Each row of X is roughly a mix of the hidden directions of one of 3 groups.
X:
[[-16  11  11   7  12   8 -35 -52 -13 -12   5   5]
 [-20  30   6   5  18  -1 -26 -28 -27 -15  -5 -29]
 [ 24 -18 -29 -10 -14 -36  18 -20  26   6 -13  -5]
 [  3  17  25  23  -1  39  22  36   2   9  12  -7]
 [ 15   0   2  -2 -26  -6 -32 -39  31  21   7  -8]
 [-36 -17  20  18  22 -15 -10 -25 -33  -2  -1  -9]
 [-12 -24 -11 -21 -29   1   8  -8  32   1  34 -23]
 [ 54  24 -16   3   9   4  19  11   0 -11 -14 -19]
 [ 20 -14  16  -4  -2   7  47  38   3   2 -16  14]
 [-24   2 -22   6   5   3 -12  -9  -3   8  36 -47]
 [-43 -15  12 -10 -16   2  -1 -11  19  -7  40 -17]
 [  4  16  10 -11  12 -32   5 -36 -42  -3  -1 -15]
 [ 25  19 -10  -7 -20   5 -25 -31  18   4  -3 -38]
 [ 25 -17   7 -19  -7 -19 -10 -23  37  14 -10  31]
 [ 10   5  21  43 -29  25  11  22 -16   8 -12   0]
 [-30   8 -18 -19  15  -3 -41 -21   2 -12  23 -18]
 [-30   8  15 -31 -15  18 -15 -20  -4 -26  23 -20]
 [ 36  22  10  39  17 -13   7  -1 -13   3 -20 -21]
 [ -1  14 -14 -15  44  -6   6  25 -11 -31 -14  21]
 [ 18 -11 -17   3   8 -29 -18 -43  19   3  -4 -27]
 [ 45 -13  17   8 -15   3  37  -7   4  18  -3 -21]
 [-43  11  16  -9  20  26 -17  12  -2 -14  29 -14]
 [ 40  29 -18  20 -21   0  -1   3  21  12 -20  19]
 [-23  18   5   7  26 -17 -37 -31   4  -3  12  23]
 [-22  15 -31 -30   5  16 -17  31   9 -26   4 -10]
 [  4  -4  14  20  20  -9 -33 -32  16  12  30  19]
 [  6  -1 -26 -34  -4 -48 -11   4  -5 -15 -12  14]
 [ 11  -3  -3 -34  19   1  27  18 -10 -34 -30   8]
 [-10 -29  33   3 -24  -2   8  -4  25  34  16  13]
 [ 47  -5  -2  18  24 -25  17  10 -12  14 -15 -17]
 [ 19  33 -33  12   0 -18   3  -1  12  -7 -39 -12]
 [-24 -14  28  17  16  17  18  28 -35  -5  12   9]
 [  3 -26   8  -6  -8   3  49  34 -13  -2 -11  15]
 [ 20  20 -22  -5 -18  -2  29  19  -1 -25 -39   1]
 [-12 -17  -8  -4   4  17 -32 -10  39   6  32 -21]
 [  7   6  22  25  23  23  -3  24 -42   7 -11  14]
 [-13   7   1  -6 -11 -12  -4 -35 -53 -10   4 -16]
 [ -9  24 -17   4  19 -15 -22 -28 -32 -17  -8 -28]
 [ 25  -5  16  -3  15 -13  33  15 -30  28 -18  19]
 [ -2   4   2  -6  10 -14  26  -9 -55 -18 -23   5]
 [-41 -17  29   9  10  15   2   6 -19  -4  34 -13]
 [-43   3  14   7  -1  43 -16  -9 -11  -6  23  -2]
 [ 34  -2 -15  -9  10 -24  22  -1 -10  -8 -42  20]
 [ 12   3  16   5  -9 -12  43  13 -35   1 -32   0]
 [ -1  18 -11   6  19 -20 -21 -43 -23  -5  -3 -29]
 [ -8 -11   2 -10 -47  12  -5   1  35  27  15  -8]
 [ -6 -19  16   9  26 -18  31  13 -21  -1  -8  40]
 [ 24  -6  17   8  -2  10  18  19  10   7   8 -55]
 [-16 -24  -7  10  -6  33  11  13  14  37  14 -29]
 [  3  25   3  15 -14   3 -45 -22  23  25  10  11]
 [-15   5  -6 -17 -15   9 -18 -14  14 -11  26 -51]
 [  1  10  -6 -23 -34  24  16  47  -2   7  -1  -2]
 [ 20   6  -3 -24  -9   5  41  29 -23 -17 -13  19]
 [-14  -3  16 -18 -25  11  16 -20  34  -7  22 -33]
 [ 17  -9  14  38 -13  -6  22 -18 -16  19 -27 -24]
 [  3  14  -9  16 -42   0 -24 -21  23  27   1 -20]
 [  2 -19  13   6 -16   9  46  28 -20   0 -28   3]
 [ 32   0  17  10  18  -5  42  20 -23  -9 -20   4]
 [ -5 -36  15  13  24 -22  34 -11  -6 -11  -9  25]
 [ 28 -13  -1  16  19 -13  25  25   0   8 -34  28]
 [-25   3 -25  -5 -11   7 -40 -16  28   1  18 -23]
 [-14   2 -18   5 -29   6 -34 -26  27  19   8 -22]
 [  2   3  30   3   2  10  34  18 -20  -5 -13  44]
 [ 10  -7 -20 -24   1 -31  35  -3   8 -25 -31   4]
 [ 19 -20 -24 -20 -11 -27  33   2  28  -8 -18   6]
 [ 17 -23 -22  -5 -22 -18  17  -6  47   1 -12 -13]
 [-39 -19  12   5  13  -1  14  -3 -28 -12  26 -31]
 [ 20  -5 -14 -20 -21  24  28  37  24  -2  -7 -11]
 [ -5   6 -33 -34   1  20  -6  15   7 -23   8 -36]
 [  3  20   0  22   9  29 -39 -18 -16   0   9 -30]
 [ -4 -17  11   2  15  -3  39  26 -12  -5 -32  30]
 [ 38  13 -26  -8 -32   0  15   9  17  -5 -31   5]
 [ 35 -17 -18  -6   2 -31  27  -3   5   2 -33  16]
 [ -6  18  20   9   9  24  11  40 -35  -2   3  23]
 [ -9  23   1 -12  -8  16 -44 -12  36  10  21   4]
 [-31  21  15   7  32  21 -22  10 -30  -6  16  -3]
 [-22 -11  -9  24  15 -22   2 -22 -29  11  21 -34]
 [-24 -35   2  22  13 -22  16 -11 -11  13  26 -27]
 [-29 -11   7  17  17   1 -44 -19  18   6  27   1]
 [  7   2 -32 -13 -16 -14 -35 -29  28   2  -4 -21]
 [ 33   0  -9 -28 -17 -35  13  -4  -4 -18 -28  13]
 [ -6  28  27  -1  10  36 -21  13 -33 -15  -6  12]
 [-29 -34  34 -14   0  -2  30  17 -15   4   2  15]
 [-15  27  22   4  -7  41   1  29 -23  -7   8  18]
 [  6   4  -9  -8 -21   1 -32 -25  42  19  19 -15]
 [-19  32   9 -17 -38 -22 -24  -7   4  21  16  -3]
 [-33  20 -23 -29   3  -2 -20   5 -25 -27   3  16]
 [  7 -11  -4 -14 -25  26  30  43 -16   5  -5 -16]
 [ 23  -5  11 -13 -12 -10  46  35  -9 -10 -15  12]
 [  0  -5 -36 -27 -16 -19  11  -8  42  -7   7 -18]
 [ -3  24 -12  12  -4  20 -38  -1  18  -2  20 -39]
 [ 34  27  10  -3  16 -29 -19 -35  -8  11 -10  -2]
 [-12 -37 -31   6  -6 -13   0 -11  40  12 -10  14]
 [ 10 -31  46  13  15  -2 -10 -11   1  21  -4  26]
 [-11   5   2  44 -13  -4 -36 -31  -5  14   0  13]
 [-39  -2  22  16  33   7 -12 -19 -11   6  30   0]
 [ 47  10 -15 -24  -5  -1  37  -7 -14  -9 -13   0]
 [-24 -44 -26  -2   2 -13  -7 -32  18  14  -3   2]
 [-18 -30 -18   1  24 -25  14  -8  11   7  20 -37]
 [ 25  17 -18   3 -19   7 -25 -19  33  18  -4 -30]
 [ 33 -21  -6 -14   0 -21  21   3  29   2 -30  23]
 [ 18  18 -13  -9 -25  -6 -27 -19  44  14  -4  15]
 [ 36  16  -1  13 -23   1   1   9  43  26  -4 -10]
 [ 13  30 -39   0 -23  -3  -9 -19 -13  -6 -27  22]
 [-13   6   9 -12   7 -19  10  15 -10   0 -10  60]
 [ 45  10 -19   0  -6 -27 -13 -18  10  -2 -32  10]
 [-32   2  -4   7   1 -10 -45 -37   2   7  16   7]
 [ 47  39  13  15  -2   7 -10  -7 -12  -7 -21   5]
 [  5   0  30 -13 -10   7   2  13  22  -9 -17  52]
 [ 10   1 -27 -33 -39   1   1 -17  24  -9  11 -24]
 [ -9   8   2  10  28 -16 -31 -29 -26 -13  -6  32]
 [-51 -15  -7 -22  -2  -4 -12 -12  17   4  30 -11]
 [  4   5 -42  14   9  -9 -45  10  11  10   3 -22]
 [-13  17  14  33  -7  30 -31  10   7  22  23 -13]]
Here is one row from each group, named. Which group is each of the other rows in?
[ 36  18  -9   2  20 -12 -12 -19 -27   2 -39   2]
J
[ -9  11  21   5  -4  35  -3 -14   3  15  25 -44]
Q
[-12 -24   6 -18  21  10  32  31 -14 -20  -9  26]
A

[ 21   1 -29   4 -15 -18 -16 -12  50   6 -14  -3]
Q
[  5   4  25   1  34   4   0  13 -30  -8 -22  38]
J
[  1   0  -6  11  54  -6   5   0 -26 -28 -17  -5]
A
[  2   3 -18 -13  11 -40 -33 -38  10   3  -5   7]
Q
[ 27  20   0  23  15   7 -24 -11  -7   4   8 -47]
Q
[ -5 -32   5   3 -11  12  48  34   4 -10  -2   2]
Q
[ 19  15 -30 -22   8 -31 -12 -28  22  -2 -21   7]
J
[ -5   8  -5  26  -3   1 -34 -26   2  27  22 -34]
J
[-21   3   8  15  13   4 -21 -33  -2  -7  -8  49]
Q
[-11   5  16  10  38 -23  -1  -2 -10  25   3  42]
Q
[ 10  19  24  -2   5 -18   9 -17   5  -8 -17  53]
Q
